500 stands for zero in the data rows.
Each pair is two rows. How far apart are they, by a hidden measure? 0 means very close, and 40 very far. Two or three weighted sums of its numbers give each row a place; it is the straight-line distance between the places.
  695  658  705  531  283  460  310  371  456  440  411  257  587  415  416  662  501  588  399
  365  438  412  511  604  398  479  516  566  323  580  607  435  554  766  388  455  602  619 >> 21
  354  403  415  537  461  362  506  613  648  272  585  771  403  559  674  321  489  500  664
  790  726  765  517  200  516  374  609  397  544  358  375  430  226  520  612  411  630  446 >> 23
  540  594  691  456  432  534  393  492  280  529  238  266  661  390  304  723  518  412  551
  363  268  356  483  655  549  578  522  754  277  636  626  540  815  571  317  416  438  577 >> 11
  522  585  559  492  439  587  374  333  241  551  273  287  726  545  229  752  513  288  532
  699  575  671  501  360  600  472  530  515  513  461  369  522  250  558  508  492  666  380 >> 34
  549  562  460  514  502  482  365  508  404  441  392  398  554  490  496  694  461  490  412
  490  484  302  538  637  434  452  505  556  654  628  606  346  459  604  526  536  638  386 >> 12
  321  310  374  514  658  509  584  505  701  242  664  600  557  732  562  327  418  425  666
  724  582  714  497  293  541  514  550  441  632  406  490  410  195  465  608  481  566  417 >> 21
  565  500  445  555  609  782  529  597  365  835  517  534  385  462  351  700  745  468  392
  599  674  653  489  335  517  290  478  339  481  271  362  505  318  453  706  440  526  622 >> 13
  269  332  251  501  702  524  679  605  515  562  648  737  331  537  608  378  666  436  512
  702  576  726  460  324  503  408  464  382  480  286  333  546  342  501  613  447  607  539 >> 15
  707  442  854  395  360  677  617  492  613  557  429  414  464  338  587  247  171  535  693
  409  327  337  567  823  750  646  488  506  857  663  549  463  566  506  532  736  585  262 >> 28
  569  520  364  504  638  480  484  545  464  744  603  578  330  459  577  556  655  595  413
  466  457  568  494  513  505  390  375  159  531  203  256  716  576  211  776  579  330  587 >> 21
  317  450  325  498  670  632  694  532  544  702  702  609  439  640  543  268  633  526  416
  386  433  504  445  588  463  529  412  490  377  486  589  511  580  478  458  373  413  559 >> 17
  510  485  532  526  549  563  412  255  240  475  279  224  740  620  190  742  629  363  492
  280  351  293  543  775  672  709  454  574  798  753  552  442  639  512  291  709  456  420 >> 14
  369  579  440  478  581  418  422  381  341  488  353  481  611  563  407  623  478  356  516
  720  618  523  553  368  639  556  567  411  726  461  486  375  363  387  662  649  557  342 >> 16
  563  556  422  530  508  564  477  608  410  768  520  558  371  444  460  560  608  487  395
  164  344  459  510  767  474  623  428  450  402  390  535  618  607  406  459  483  219  664 >> 3
  510  439  361  487  591  678  602  587  395  784  539  630  299  480  434  607  632  427  481
  447  466  462  629  463  278  510  498  689  326  759  584  470  548  752  287  413  671  495 >> 21
  467  548  380  504  478  425  370  515  574  368  590  519  482  510  693  432  378  536  542
  803  549  721  432  238  552  451  505  503  515  361  389  397  259  507  566  393  627  567 >> 10
  448  447  346  536  528  441  424  439  515  371  576  630  470  474  745  563  431  568  504
  658  520  574  554  592  751  584  653  385  779  508  460  391  325  323  661  741  479  306 >> 36
  293  446  440  517  677  421  544  503  500  361  473  601  604  551  585  383  443  441  637
  695  727  535  622  296  388  281  497  510  500  553  363  518  398  605  618  529  695  349 >> 19
  572  639  311  492  517  429  362  576  505  592  537  547  396  373  631  548  455  576  457
  364  461  354  508  747  745  694  570  471  870  584  604  396  525  428  477  664  472  437 >> 17
  558  517  663  406  535  597  480  498  302  495  185  377  617  322  408  629  471  416  644
  241  401  432  468  727  526  499  373  455  387  473  405  682  743  345  485  495  280  586 >> 23
  800  521  639  432  374  612  517  532  497  677  494  444  325  331  388  712  544  604  426
  617  617  697  496  388  521  375  447  316  492  275  343  553  316  437  767  527  569  514 >> 10
  507  529  330  522  494  340  418  475  535  539  579  568  389  391  700  523  553  706  463
  729  688  698  563  356  611  545  609  470  715  506  426  513  262  378  542  606  535  313 >> 13
  763  588  709  517  317  607  452  484  410  581  419  462  444  303  486  576  471  620  451
  682  599  702  482  436  617  546  540  449  615  459  453  453  243  491  568  577  581  438 >> 18
  439  536  438  587  395  317  542  660  695  306  705  666  423  546  626  310  623  561  328
  388  631  443  503  506  370  422  479  425  394  445  480  563  527  531  543  463  463  518 >> 6
  719  413  591  483  512  820  663  424  500  752  638  390  503  520  300  615  773  509  277
  345  502  392  472  613  430  469  454  531  390  507  517  590  632  485  476  393  361  636 >> 14
  273  434  332  512  740  707  771  522  510  802  646  664  414  627  501  370  533  406  468
  468  575  566  488  522  450  445  474  202  511  174  386  644  467  249  747  462  283  554 >> 18
  491  497  436  561  533  384  479  523  606  447  671  594  389  498  703  376  393  630  521
  444  646  537  535  530  514  384  414  195  446  230  270  755  593  273  706  587  328  534 >> 8
  524  380  592  417  597  586  421  253  260  473  317  243  777  647  151  728  552  305  614
  384  579  482  526  518  447  416  409  261  462  258  357  725  634  266  630  459  197  648 >> 14
  314  287  245  416  752  636  774  499  545  664  672  688  447  678  507  341  590  378  364
  253  280  346  441  747  558  574  381  555  348  485  482  593  752  426  423  444  258  719 >> 19
  508  453  584  468  568  611  416  291  253  481  255  253  707  586  185  780  543  288  578
  507  511  350  534  512  327  368  430  723  412  665  524  384  549  767  439  383  747  485 >> 20
  566  547  393  529  430  353  399  508  592  472  554  562  367  424  732  454  404  655  508
  392  470  330  527  571  283  411  462  646  347  515  678  437  437  857  384  516  687  553 >> 19
  536  541  453  572  209  324  528  648  750  284  690  708  419  655  582  379  484  681  449
  703  737  665  558  251  400  275  424  399  468  448  252  615  485  424  616  455  664  355 >> 12
  727  736  716  562  260  493  400  630  501  545  337  417  489  204  591  432  359  574  482
  590  626  543  465  456  417  345  470  395  451  350  343  610  405  397  727  506  522  436 >> 25
  429  458  438  525  388  407  604  673  666  260  629  753  367  554  652  312  479  555  571
  623  569  359  532  412  443  329  492  611  461  617  492  437  589  699  455  339  639  463 >> 7
  444  597  582  539  504  450  415  353  214  471  297  268  735  635  200  686  478  292  558
  318  569  464  492  584  439  467  421  231  435  285  352  678  585  292  624  540  217  689 >> 6
  266  407  300  496  789  610  794  570  531  652  707  664  454  615  477  302  607  396  352
  299  313  474  484  707  506  576  289  423  368  454  460  719  748  346  526  565  330  631 >> 38
  363  568  321  515  454  419  427  613  519  486  517  728  372  415  741  407  430  550  519
  533  531  403  534  339  308  477  654  812  241  731  668  417  632  642  289  475  637  432 >> 19
  348  496  430  516  587  405  477  481  440  413  402  456  583  509  539  549  459  389  523
  717  710  598  533  267  414  335  616  416  604  317  446  410  211  501  627  460  602  411 >> 17
  543  463  318  485  558  632  539  494  485  650  595  574  377  521  528  581  600  578  338
  739  588  806  472  256  585  462  430  539  554  352  367  518  170  596  468  362  612  563 >> 27
  459  396  328  515  768  790  614  513  536  834  703  490  399  618  439  524  738  459  339
  698  353  835  387  391  742  730  468  580  610  464  442  455  306  460  327  258  461  646 >> 30
  725  399  866  445  411  688  693  404  690  611  574  395  483  372  437  304  370  518  546
  408  512  422  567  370  345  620  599  655  334  708  712  435  587  567  272  519  507  426 >> 5
  375  529  407  533  553  438  422  437  495  411  468  444  545  634  541  563  429  514  538
  473  574  555  462  539  450  417  420  322  384  398  381  520  499  453  636  505  505  513 >> 13
  684  577  777  477  318  578  523  612  456  537  261  470  483  171  579  494  282  536  597
  523  406  409  521  298  424  585  509  810  307  746  644  413  751  585  316  531  604  441 >> 21
  517  590  556  655  182  275  495  711  680  298  615  699  490  519  582  311  571  629  402
  316  541  447  487  619  471  513  420  428  438  447  390  627  631  347  496  492  292  614 >> 33
  623  521  723  465  414  602  393  293  392  450  392  223  685  548  336  690  483  544  522
  788  617  743  508  223  533  361  457  450  485  385  356  487  297  499  573  421  642  527 >> 22
  662  750  556  625  312  362  328  541  436  557  517  408  491  310  643  600  532  791  353
  393  453  319  511  559  378  595  629  617  341  720  742  392  491  750  336  542  640  451 >> 14
  510  529  498  462  558  545  402  315  351  408  327  268  709  676  199  636  503  261  593
  758  618  685  547  308  570  452  577  460  661  425  475  417  285  438  524  506  617  390 >> 12
  412  625  456  494  441  343  383  561  363  494  411  573  427  355  660  608  458  568  545
  399  400  397  449  659  511  554  373  583  380  544  486  585  725  456  439  406  403  564 >> 13
  458  640  554  464  492  429  378  445  288  499  329  369  604  440  419  711  527  449  545
  444  546  414  579  495  315  409  488  618  419  578  568  398  450  737  395  449  628  497 >> 21
  796  727  600  560  198  435  346  541  437  579  475  416  442  375  508  614  431  633  421
  356  425  380  529  612  329  454  449  695  297  692  598  478  548  828  358  480  722  515 >> 17
  473  506  511  471  590  507  431  288  242  534  216  260  686  639  243  775  646  356  533
  378  218  428  458  676  518  595  513  693  309  607  647  552  798  479  353  434  388  569 >> 8
  553  540  711  534  460  502  379  432  328  511  323  251  723  427  361  708  513  461  453
  484  436  617  457  564  625  452  312  303  465  362  239  793  622  207  770  562  409  468 >> 14
  731  586  782  505  309  492  406  452  492  455  366  375  531  274  490  660  361  652  519
  556  567  722  468  494  518  424  453  338  455  289  320  638  390  380  642  507  460  619 >> 8
  426  320  399  520  542  546  709  582  694  402  743  652  434  736  485  358  632  465  345
  555  666  524  546  315  426  336  495  339  498  356  503  412  416  579  717  425  629  441 >> 20
  324  468  421  541  570  419  423  365  480  364  491  406  627  568  509  526  458  482  469
  523  434  395  472  495  397  370  423  634  395  627  454  518  598  625  465  379  555  506 >> 8
  333  363  348  467  585  427  763  652  671  468  720  773  477  641  483  265  629  471  449
  510  524  321  519  641  544  513  566  503  686  657  572  378  479  558  517  669  526  390 >> 23
  519  685  364  558  419  334  342  637  528  533  467  588  351  353  756  507  512  651  489
  734  661  693  582  304  464  359  493  417  550  452  373  527  363  512  578  517  679  398 >> 12
  771  563  619  465  294  499  303  517  453  461  350  398  525  264  540  673  442  605  517
  778  539  720  468  325  659  581  500  551  630  491  361  490  304  416  496  502  551  409 >> 19
  543  490  457  616  387  449  465  692  762  267  627  665  479  659  466  470  510  526  402
  319  508  477  470  674  520  503  382  303  430  346  375  719  612  320  596  523  254  578 >> 9
  377  641  440  501  520  359  391  470  373  468  389  498  540  498  484  543  396  442  542
  300  212  449  400  724  496  629  399  633  377  564  496  621  845  383  341  415  226  676 >> 7
  422  445  333  506  541  399  523  539  580  502  629  675  336  456  700  462  504  579  546
  517  422  485  480  384  308  565  575  790  274  710  674  321  677  629  248  430  572  601 >> 13
  720  780  605  541  234  411  283  520  462  529  420  388  482  305  547  663  575  750  398
  671  639  772  462  244  504  439  585  418  548  299  395  438  158  562  460  401  563  589 >> 17
  439  585  397  535  458  381  374  461  490  409  567  469  532  534  638  464  413  565  515
  523  522  408  531  447  373  400  497  600  396  561  584  434  487  714  436  391  639  502 >> 14
  767  504  813  476  303  593  488  436  488  498  486  331  566  286  558  452  435  658  560
  513  339  614  517  624  589  385  364  184  513  256  258  816  556  244  777  622  332  479 >> 17
  487  414  560  534  610  519  397  364  211  489  296  216  684  511  243  750  640  436  571
  430  424  274  452  736  683  634  515  487  841  569  642  350  476  458  553  713  445  451 >> 9
  478  520  465  593  333  352  482  746  742  252  615  746  410  502  684  362  514  636  412
  444  442  317  491  529  431  508  431  694  422  789  583  435  586  752  342  475  642  483 >> 8
  611  595  513  551  484  599  456  519  420  749  537  443  429  425  443  610  657  561  298
  746  511  687  423  399  698  631  495  544  657  478  442  432  320  413  432  508  480  501 >> 16
  574  665  487  573  379  348  290  464  456  466  444  427  513  420  574  657  448  654  386
  601  541  438  563  528  604  474  527  419  793  532  444  400  420  398  666  711  580  297 >> 13
  654  440  767  411  487  783  714  513  507  603  456  498  391  250  464  344  375  456  590
  381  295  405  506  568  435  534  461  790  233  726  622  525  683  611  328  427  569  602 >> 31
  416  433  547  558  462  386  533  741  697  293  562  728  401  630  465  391  437  499  499
  739  744  676  566  173  423  325  564  487  574  404  387  480  337  476  602  419  693  348 >> 13
  368  518  408  493  668  401  407  404  393  415  419  437  581  522  505  589  492  431  562
  330  451  435  543  582  357  482  531  659  338  650  581  521  590  652  381  416  521  646 >> 13
  475  390  577  412  623  602  402  296  238  484  239  238  791  509  231  737  636  376  605
  671  613  584  570  327  497  459  560  422  695  519  460  393  345  437  589  624  587  413 >> 19
  621  582  486  552  406  499  373  521  475  598  545  468  437  441  546  553  501  597  334
  320  363  426  398  635  711  856  465  545  639  700  671  434  766  366  303  559  337  490 >> 17
  691  547  740  430  326  504  377  477  460  473  353  382  535  313  554  558  357  582  580
  222  465  465  519  684  440  512  413  268  484  216  483  621  598  368  636  559  222  619 >> 10
  686  604  699  465  363  497  331  514  438  494  353  304  605  361  429  675  438  587  504
  307  438  386  494  619  422  535  548  495  387  403  662  453  560  605  478  347  342  708 >> 16
  499  414  675  411  562  624  468  353  249  494  265  276  668  532  242  684  500  348  628
  413  530  496  480  561  524  486  241  397  469  352  302  710  745  232  532  468  218  587 >> 20
  580  535  425  511  628  718  583  508  408  785  547  520  394  456  401  624  700  448  375
  346  326  352  501  584  501  733  458  666  518  777  624  411  775  529  279  657  476  419 >> 6
  365  547  379  451  596  409  430  563  352  420  279  646  457  345  568  600  412  363  648
  770  650  613  547  292  591  454  558  482  663  561  423  502  356  449  550  556  584  300 >> 15
  565  616  646  456  354  495  363  392  333  517  260  325  632  429  371  692  455  534  491
  786  452  727  471  395  818  618  452  527  652  516  414  441  411  414  544  553  540  418 >> 16
  653  650  538  509  310  397  309  400  398  485  435  361  500  432  559  725  463  611  503
  385  447  431  500  464  353  515  549  602  350  596  580  483  537  690  392  405  534  638 >> 12
  421  472  352  491  587  431  477  613  552  587  525  687  311  396  690  458  490  493  529
  386  315  399  427  546  431  606  557  637  296  581  732  440  574  644  356  354  498  631 >> 20
  495  439  450  496  347  316  534  628  757  250  619  793  379  548  638  340  467  596  538
  344  365  369  487  631  547  803  543  549  546  687  702  406  626  471  292  688  399  454 >> 23
  537  541  566  483  504  524  357  367  240  452  292  263  721  585  217  680  594  327  612
  242  410  444  455  785  563  576  372  362  388  351  498  671  616  437  509  547  281  577 >> 16
  305  511  323  539  490  358  584  648  600  449  658  722  420  497  715  313  521  549  466
  408  460  421  593  500  258  491  539  715  272  757  685  412  556  773  347  473  766  544 >> 8
  403  484  331  547  662  576  558  621  390  820  531  619  396  326  519  627  683  507  357
  690  621  738  523  321  483  347  505  400  466  400  373  563  243  590  606  466  711  476 >> 7
  420  375  395  522  718  716  713  481  515  842  680  517  435  594  466  514  678  489  307
  557  518  423  541  341  271  443  771  836  228  678  708  399  562  593  313  415  595  465 >> 20
  617  700  647  520  324  406  330  380  378  517  382  284  646  450  409  664  526  651  433
  392  451  297  526  447  330  572  637  628  347  626  788  332  553  669  366  538  584  479 >> 14
  346  294  431  389  678  495  587  338  667  345  570  509  536  801  444  342  358  352  643
  422  507  588  467  561  553  477  312  314  384  378  306  766  700  271  596  519  296  605 >> 17
  671  474  812  468  396  570  490  365  607  396  439  321  563  360  591  471  299  718  574
  437  471  455  547  454  404  500  716  721  305  598  721  451  628  624  412  486  581  547 >> 10
  583  560  417  506  558  618  470  592  429  718  539  564  416  456  484  603  536  541  356
  348  347  252  438  720  630  683  503  548  765  615  695  349  606  487  405  633  387  513 >> 15
  515  436  641  456  536  553  434  363  179  491  247  257  706  564  187  726  588  327  649
  563  590  587  418  405  489  396  470  243  518  238  370  600  467  300  727  504  389  592 >> 5
  445  399  396  558  433  404  566  623  734  269  653  723  424  636  676  365  445  593  524
  368  334  410  513  596  381  546  656  689  238  577  667  503  666  588  300  398  458  636 >> 11
  434  465  404  485  427  370  578  736  717  301  577  827  340  441  669  287  477  530  524
  510  592  438  562  434  365  378  547  550  495  542  558  408  432  641  506  446  592  492 >> 13
  725  553  726  499  372  609  533  580  534  640  403  427  431  267  464  471  517  550  446
  424  477  400  580  375  370  533  656  708  218  665  728  398  598  649  325  456  579  478 >> 15
  339  533  494  525  605  411  437  358  358  430  355  318  726  719  290  571  501  363  576
  525  468  471  552  249  401  544  605  781  296  717  658  398  708  562  321  550  626  346 >> 10
  290  405  439  482  662  629  802  476  503  653  663  682  457  720  421  296  558  389  393
  723  474  720  419  449  710  633  641  497  703  495  449  440  348  292  516  618  474  336 >> 8
  497  434  451  517  378  359  496  681  772  298  636  730  406  650  596  313  427  545  507
  422  487  364  531  495  298  486  464  714  335  707  624  441  516  803  331  502  723  571 >> 13
  326  309  470  492  559  528  640  636  658  328  616  670  526  683  498  354  493  340  668
  794  722  586  532  182  490  310  457  526  473  547  280  523  396  527  619  424  738  339 >> 13
  668  714  611  555  267  414  320  472  453  512  399  402  539  323  534  653  477  613  476
  508  443  587  475  434  443  295  431  190  411  165  294  678  456  323  772  518  442  698 >> 7
  632  663  517  590  346  457  321  520  419  486  387  557  491  271  590  664  504  645  449
  389  486  385  467  609  463  474  447  498  383  464  508  497  550  530  518  433  421  664 >> 29
  387  547  473  538  595  437  440  413  393  399  432  393  661  532  487  556  517  413  454
  760  468  835  461  368  589  622  446  638  548  505  361  484  305  574  272  332  539  633 >> 18
  456  472  425  545  347  302  591  664  685  368  712  707  387  570  576  238  557  542  409
  287  449  260  536  716  493  626  620  538  643  678  678  368  496  595  332  649  478  394 >> 15
  494  443  335  533  627  507  440  536  520  608  567  607  384  452  683  525  554  632  412
  409  312  499  516  478  540  557  533  702  315  605  637  576  793  406  403  448  426  524 >> 22
  740  770  646  551  242  400  300  559  423  527  400  429  499  346  529  586  364  618  423
  714  561  727  501  339  584  364  424  360  448  279  328  634  418  412  719  409  572  486 >> 13
  761  639  706  496  207  539  390  470  427  553  449  357  468  384  469  611  445  643  485
  424  398  314  481  459  374  621  668  673  350  620  811  312  530  679  377  450  525  535 >> 18
  532  415  491  540  344  451  573  649  832  193  757  671  412  738  577  270  394  534  500
  754  599  588  557  364  540  392  555  519  672  483  402  531  356  437  545  566  579  285 >> 28
  725  514  778  474  330  592  555  558  513  565  375  419  467  223  584  442  413  533  609
  740  672  581  488  284  558  426  553  397  664  453  467  371  379  422  589  503  550  423 >> 18
  520  414  446  511  474  453  538  682  743  330  535  675  474  664  414  476  472  398  570
  316  343  336  486  775  647  752  513  556  654  747  655  421  685  463  378  545  430  386 >> 25
  376  294  481  472  573  434  659  514  695  321  586  662  488  706  534  331  481  361  719
  696  663  698  470  303  554  528  590  428  610  360  473  424  200  557  434  460  530  561 >> 19
  335  403  445  488  591  432  497  430  567  320  518  534  500  677  544  400  326  387  657
  338  539  458  471  485  428  431  367  279  499  299  468  615  452  443  629  572  386  518 >> 27
  570  348  770  419  459  689  699  426  561  546  422  460  470  287  609  248  315  447  724
  363  478  471  439  608  520  553  439  369  461  299  445  618  609  347  612  550  288  629 >> 18
  508  636  439  522  401  389  315  489  483  418  492  470  482  505  565  657  382  556  500
  430  433  292  552  701  491  526  539  517  549  691  582  357  501  665  444  603  606  397 >> 25
  440  422  305  519  717  596  534  449  508  773  688  511  407  536  495  515  708  444  367
  626  538  514  562  564  727  516  593  430  803  564  463  486  409  286  614  711  477  274 >> 7
  466  499  575  508  457  462  374  368  252  506  192  287  700  526  261  726  491  373  554
  530  510  558  446  493  581  409  293  203  485  232  292  656  709  136  758  494  305  637 >> 14
  453  567  612  495  543  460  393  297  327  489  362  200  788  635  238  699  564  365  514
  389  404  338  519  521  342  619  597  655  410  679  666  354  593  658  292  499  588  497 >> 27
  445  472  339  503  534  309  440  579  581  359  572  691  432  455  846  381  482  626  651
  505  414  477  493  718  790  671  523  426  855  555  554  387  490  367  609  738  454  303 >> 36
  550  644  387  563  432  333  345  539  422  478  478  525  367  342  727  569  520  690  465
  466  653  547  536  438  407  311  446  322  474  371  451  563  424  496  616  526  468  450 >> 22
  675  569  648  426  360  524  339  364  371  533  343  299  569  461  383  719  389  514  426
  355  308  393  448  606  553  797  484  622  562  745  674  447  763  440  288  647  408  382 >> 12
  730  597  794  450  281  663  515  523  510  559  372  428  488  291  506  375  284  457  656
  645  702  634  452  346  439  286  513  316  496  288  369  555  317  469  687  518  583  452 >> 15
  577  420  686  426  525  663  442  377  371  514  275  194  732  619  184  613  449  351  657
  417  391  432  540  464  379  526  576  762  249  684  637  475  702  611  306  482  530  609 >> 1
  724  523  813  489  356  611  483  487  534  506  422  415  458  295  523  438  368  631  527
  488  363  463  526  435  450  529  613  814  235  675  669  390  736  462  389  419  525  631 >> 21
  640  571  509  535  506  611  498  667  407  735  476  543  382  343  416  639  604  513  336
  729  664  651  506  248  523  391  553  445  558  391  439  417  260  485  654  442  584  407 >> 12
  746  612  785  449  228  634  442  539  497  541  410  369  432  324  450  409  281  572  629
  459  491  485  459  604  487  462  325  335  475  387  227  747  671  224  667  486  301  455 >> 23
  353  306  324  392  614  575  768  544  634  494  700  736  363  690  504  312  570  406  519
  410  486  521  470  590  551  470  264  363  475  402  309  682  717  221  615  521  253  539 >> 20
  535  496  499  589  423  451  465  698  755  311  639  628  494  718  423  462  514  516  464
  679  702  563  568  266  471  382  508  458  574  493  471  421  349  500  590  394  587  358 >> 17
  344  477  461  483  624  370  463  471  458  402  472  510  601  554  503  459  452  351  565
  422  564  503  478  564  514  424  328  272  434  358  273  755  647  187  660  537  262  549 >> 16
  640  566  631  550  483  777  606  605  408  858  492  502  438  397  297  596  733  453  263
  704  405  842  450  392  571  641  419  639  567  447  406  489  267  641  254  315  548  669 >> 36
  419  501  541  490  627  587  392  450  190  504  282  271  737  569  208  771  617  348  554
  647  590  642  502  472  741  632  604  381  812  472  559  422  352  300  615  708  501  300 >> 14
  624  437  789  522  412  476  557  521  578  532  457  455  517  168  625  285  440  635  606
  289  487  486  455  674  432  469  357  292  438  347  427  606  685  311  594  483  298  606 >> 31
  518  549  373  539  493  408  404  485  582  458  624  546  413  536  684  477  398  610  528
  358  461  367  447  584  398  435  480  503  386  491  497  571  567  527  497  448  399  506 >> 2
  343  370  344  458  711  679  733  478  588  715  707  605  431  679  452  343  480  413  413
  564  729  633  577  379  418  303  483  330  536  339  275  624  305  474  664  498  558  471 >> 13
  456  615  372  542  485  258  370  553  560  510  584  546  356  415  732  475  425  635  568
  597  398  691  392  571  600  481  371  463  524  349  236  702  565  269  596  520  446  592 >> 14
  315  324  279  484  679  516  716  601  624  537  745  687  383  576  594  316  678  442  428
  725  704  742  495  234  485  353  575  388  571  328  423  450  170  511  598  385  582  474 >> 24
  347  440  279  545  816  705  625  608  386  881  512  646  362  422  520  628  732  457  412
  732  493  800  475  322  539  513  466  593  516  414  353  527  327  609  384  329  621  672 >> 24
  758  714  616  487  277  519  353  486  445  521  480  380  498  372  507  635  479  666  376
  742  601  732  496  317  475  416  564  559  500  430  325  542  255  635  392  393  662  591 >> 20
  342  446  327  469  515  473  660  625  563  448  714  741  420  685  532  319  606  405  433
  341  497  487  451  693  510  488  387  268  494  257  438  684  643  264  616  405  164  654 >> 17
  723  580  878  523  311  600  510  431  532  455  472  316  588  319  558  408  389  652  550
  477  460  426  496  368  409  632  650  699  338  727  683  419  659  497  322  527  531  356 >> 10
  317  447  500  456  627  500  540  301  378  432  352  379  699  743  266  585  427  204  572
  471  413  385  535  402  348  509  513  765  355  667  626  432  574  711  266  349  553  542 >> 15
  685  662  603  453  254  513  360  622  334  537  283  448  399  258  496  694  394  492  518
  410  249  361  472  565  591  816  537  628  422  686  734  413  698  458  323  662  407  391 >> 15
  513  580  349  560  502  327  435  636  490  598  516  616  332  303  658  550  547  622  434
  654  578  776  463  356  516  409  425  324  482  295  303  609  335  423  688  512  570  605 >> 18
  408  379  357  415  749  652  665  521  448  689  610  670  391  498  528  509  643  494  413
  464  422  260  478  781  775  622  579  470  905  559  618  327  488  439  577  675  422  334 >> 16
  308  324  247  450  713  679  794  560  543  707  679  644  383  659  433  370  654  347  389
  582  471  473  594  319  321  508  637  810  265  640  738  458  580  577  335  516  659  402 >> 39
  472  547  420  613  350  319  467  749  754  277  695  732  413  555  601  294  448  576  431
  494  565  560  494  527  525  377  381  339  508  299  266  737  651  205  710  536  359  428 >> 8
  447  501  429  533  431  248  467  668  728  249  597  737  398  521  649  294  503  601  529
  768  536  652  476  295  581  472  409  585  508  451  346  484  318  554  457  362  663  456 >> 6
  672  455  734  413  408  602  600  571  555  544  362  465  434  195  594  337  315  526  689
  550  578  647  449  478  543  368  435  301  505  285  276  735  489  252  649  545  376  476 >> 24
  474  468  397  560  489  389  500  516  579  581  699  550  376  526  687  366  538  650  457
  501  465  417  548  410  417  551  619  784  283  645  659  456  600  643  311  398  535  512 >> 5
  513  427  748  485  600  628  486  361  368  461  353  244  726  529  342  603  556  479  617
  607  594  663  501  434  447  355  386  347  469  354  285  661  363  435  660  576  570  430 >> 14
  751  704  721  509  274  447  304  469  492  489  487  286  595  425  489  667  422  669  461
  534  717  640  511  397  429  363  480  271  477  310  354  601  324  453  699  547  568  437 >> 11
  673  598  818  481  327  574  532  535  417  585  421  379  428  210  518  448  553  586  580
  631  571  694  432  413  555  392  351  378  498  367  179  737  434  394  663  452  493  492 >> 23
  375  430  448  506  515  368  512  593  661  295  628  733  467  565  723  299  400  522  574
  545  623  476  520  352  378  418  509  513  514  517  556  395  452  659  531  328  573  505 >> 10
  367  392  306  507  751  621  665  492  613  787  686  617  369  609  529  395  529  608  391
  375  404  403  504  443  359  509  562  716  291  638  700  468  564  683  291  359  543  593 >> 23
  522  541  556  507  411  462  360  385  260  462  227  287  606  448  267  751  444  390  643
  714  408  829  441  422  644  670  478  590  546  482  442  524  203  660  294  359  548  638 >> 32
  642  416  792  375  418  691  703  505  538  551  356  501  419  194  633  294  264  489  772
  674  463  747  339  453  708  706  412  610  641  415  447  403  300  582  286  311  446  700 >> 9
  576  580  426  544  527  681  506  603  450  756  526  542  420  415  419  619  661  533  312
  646  652  760  450  282  440  306  496  369  502  316  356  607  267  438  657  389  591  552 >> 21
  602  678  524  504  271  403  356  542  358  472  374  447  464  303  520  671  433  605  406
  381  339  334  432  676  686  737  456  718  647  792  555  493  804  399  286  561  400  339 >> 13
